One turn sends every row of this set to another row. A few are shown first. Where does it send the rows asked after them?
j_589: [-16  -3  -6  14   0   8 -10 -10  -7  -4  14   9  -9   2  -3  -9]
j_461: [ -7  -6   2  -7  -8 -13   6  -4   2  -6   3 -17   5  -8   0   0]
j_983: [  2   3  24   4 -16   6  -5  -8 -10  -9  14  -6  -4   1  -7  -3]
j_147: [-18  -4 -10   9   2   7 -13  -2  -9   1  12   6  -6   7  -5  -3]
j_493: [  2 -13  -6  10   8   2  -7   1 -13 -10  18   0   8  12  -8  -7]
j_476: [  2 -20  16  -1  -9   2   1   1  -1 -18   0  -2  -6  10  -7   5]
j_833: [-10 -15  -5   7 -17   5  -5  -7 -18 -10  14   2  -6   1  11  12]
j_867: [ -5  -1   9  -7  -6  -4  -8 -11 -10  -2   6 -21  -9   6 -14   6]
j_857: [  7   3   4  -6  -1  -6   1   6 -16 -12   9  -2  12  -9  -4  -4]
j_773: [ -3  -6  22   1   6   7  -2   5  -8  -1   7  -6 -14   1  -6   8]
j_530: [ -3   3 -10   8  -2  -3  -2   9  -3   0  10 -16  -9  12   0  15]
j_849: [ -8   7   1  -6   0  -1   2  10 -15  -6   8  -3  -1 -18   4   5]
j_259: [-11   3   3   3   8  12   4  13 -12 -12   1  -7   5   4  -8   1]
j_733: [ -1  -3  18   2  -9   0  -4   4 -13  -8  11   4 -17   8   3  14]
j_360: [ -1  -1  -9  16  -9  -7  -3   5   1   5  17 -12  -2 -11  -2   3]
j_605: [  2  -6   6 -12   1  -2 -13   0  -9  -2  13  -7  -5  13 -18   6]
j_680: [  9 -12  -6   9 -15   6  -9  -5  -8   4   9  13  -4  -4  -3   5]
j_829: [  6  -2   1   7   7  10  -2  -1  -4 -10  26   5  -9   4   3  -5]
j_325: [-15   7   7  10 -18   4   1  -2  -2 -16   6 -13 -15   3  -7   1]
j_89: [ -3  -6  -4  17 -10 -17  -7  -5  -2   0   5  -1   1  11   1  -3]
j_96: [  5 -24  -8  -2 -15  -6   5  -5  -5 -11  10  -9  -6   4  -2   5]
j_547: [ -8   3  -1   5   9   8   8  13 -11 -11   2  -3   8  -1  -9   2]
j_396: [  6   0   2  -2  -9  10   7 -12 -18 -19   8   1  -4 -11   2   1]
j_122: [-17  -8  -2  15  -5   0   6  14   1 -10  13 -11  -8   7   1  -1]
j_385: [-12  -5  -3  -6  -9 -12   8  -3  -1  -6   3 -12   6 -11   1   3]
j_295: [ -4  -6  -4  22  -5 -12  -3  -1  -4  -1  -2   0  -2  12  -2   3]
j_852: [ -2  12  11   2 -15  -6  -9  -3  -2  -3  22  -8 -10  -2  -9  -3]
j_16: [  2  -5 -10   8  -9  18   0   0 -11 -15  22  -2  -6  -1 -13  -7]
j_166: [  1  -9  -2  -7 -24   1  -7  -7  -2  -7  20  -5   6   9   5   4]
j_724: [ -9   1   1 -10  -2  -9   0   1 -24 -16   4  -6   4  -1   5   4]
j_57: [  2  -2  -1  -1  -8   6   9 -12 -20 -21   7   5   1  -8   2   0]
j_454: [  3  -5   0  -4   1   8  -3  -4   1  -9  10 -10 -13  -5 -23  -3]
j_879: [  3 -16  -8   4 -18   4  -9  -7  -3   5   6   7   2  -3  -8   5]

j_849 turns into j_724
j_16 turns into j_122
j_852 turns into j_733
And these:
j_983 turns into j_773
j_454 turns into j_325
j_530 turns into j_166
j_879 turns into j_589
j_833 turns into j_493
j_461 turns into j_396
j_147 turns into j_89
j_547 turns into j_385

One turn sends every row of this set to another row. A few are shown first. Where does it send the rows asked after them?
j_838: [ 2 -8  9  2 16 -3 11  4 13  4 -7 12 -1 -5 -2]
j_546: [  9 -25  -1  -3   1   7  -3   3  -1  11   0   2   5  -5   1]
j_843: [  6   9   4  -3  -9   0  -1   1  -6  -1  15 -10  -3 -11   6]
j_333: [  0 -22   2   3  -8 -11  -2  -8  -3   2  -3   1   5 -11  -5]
j_861: [  5 -21  -1   2  -7  -2  -5  -3  -8  13  -7   6   2  -5  -6]
j_630: [ -3  17  -4 -12  -7  -3   0  -6   6  -6   0  -6  -3  -5   6]
j_881: [-2 16 -6 -6  1  3 -6 -2  8 15  7 -1 -5  4  5]
j_354: [ 9  8 -5 -4 -8  7 -1  8 -5 -3 12  1 -7 -9  6]
j_894: [-5 -7 14 -5  0  4  3  3 -1  5 -8 -7  8 19  0]
j_740: [-3 19 -1 -7 -7 -3 -5 -8  0 10  0 -8 -4  2  2]
j_203: [  5 -25   3  -2   1  -3   1  -3   4  -1   3  -3   8 -12   2]
j_473: [ 4 -5 17  3 16 -3  7  1  4 18 -7  4  2  0 -4]
j_999: [ -3  13  -9 -10   1   3  -1   0  14  -1   7   0  -5  -2   8]
j_600: [  4  -5  12  -4   7  -6  14   1   5  -5 -17   9   0  -9  -5]
j_323: [  5  -2  19  -3   6  -6  10  -2  -4   8 -18   1   3  -4  -6]
j_430: [-15  -9   4   1   0  -5   7   2  11  -9  -6   8   1  13  -2]
j_719: [-12 -10  11   2   7  -1   4   1  12   3   2  -2   6  17   2]
j_340: [  3   8  -8   5  -8   0  -5   5  -3   5  14   7 -10  -6   2]
j_101: [ -9  -5   7  -6  -7   0   6   3  -1  -7 -16   3   3  15  -4]
j_638: [ 1 10  1  7 -8 -6 -4 -2 -5  7 17 -4 -6 -8  2]

j_340 turns into j_638
j_203 turns into j_546
j_881 turns into j_740
And these:
j_838 turns into j_473
j_101 turns into j_430

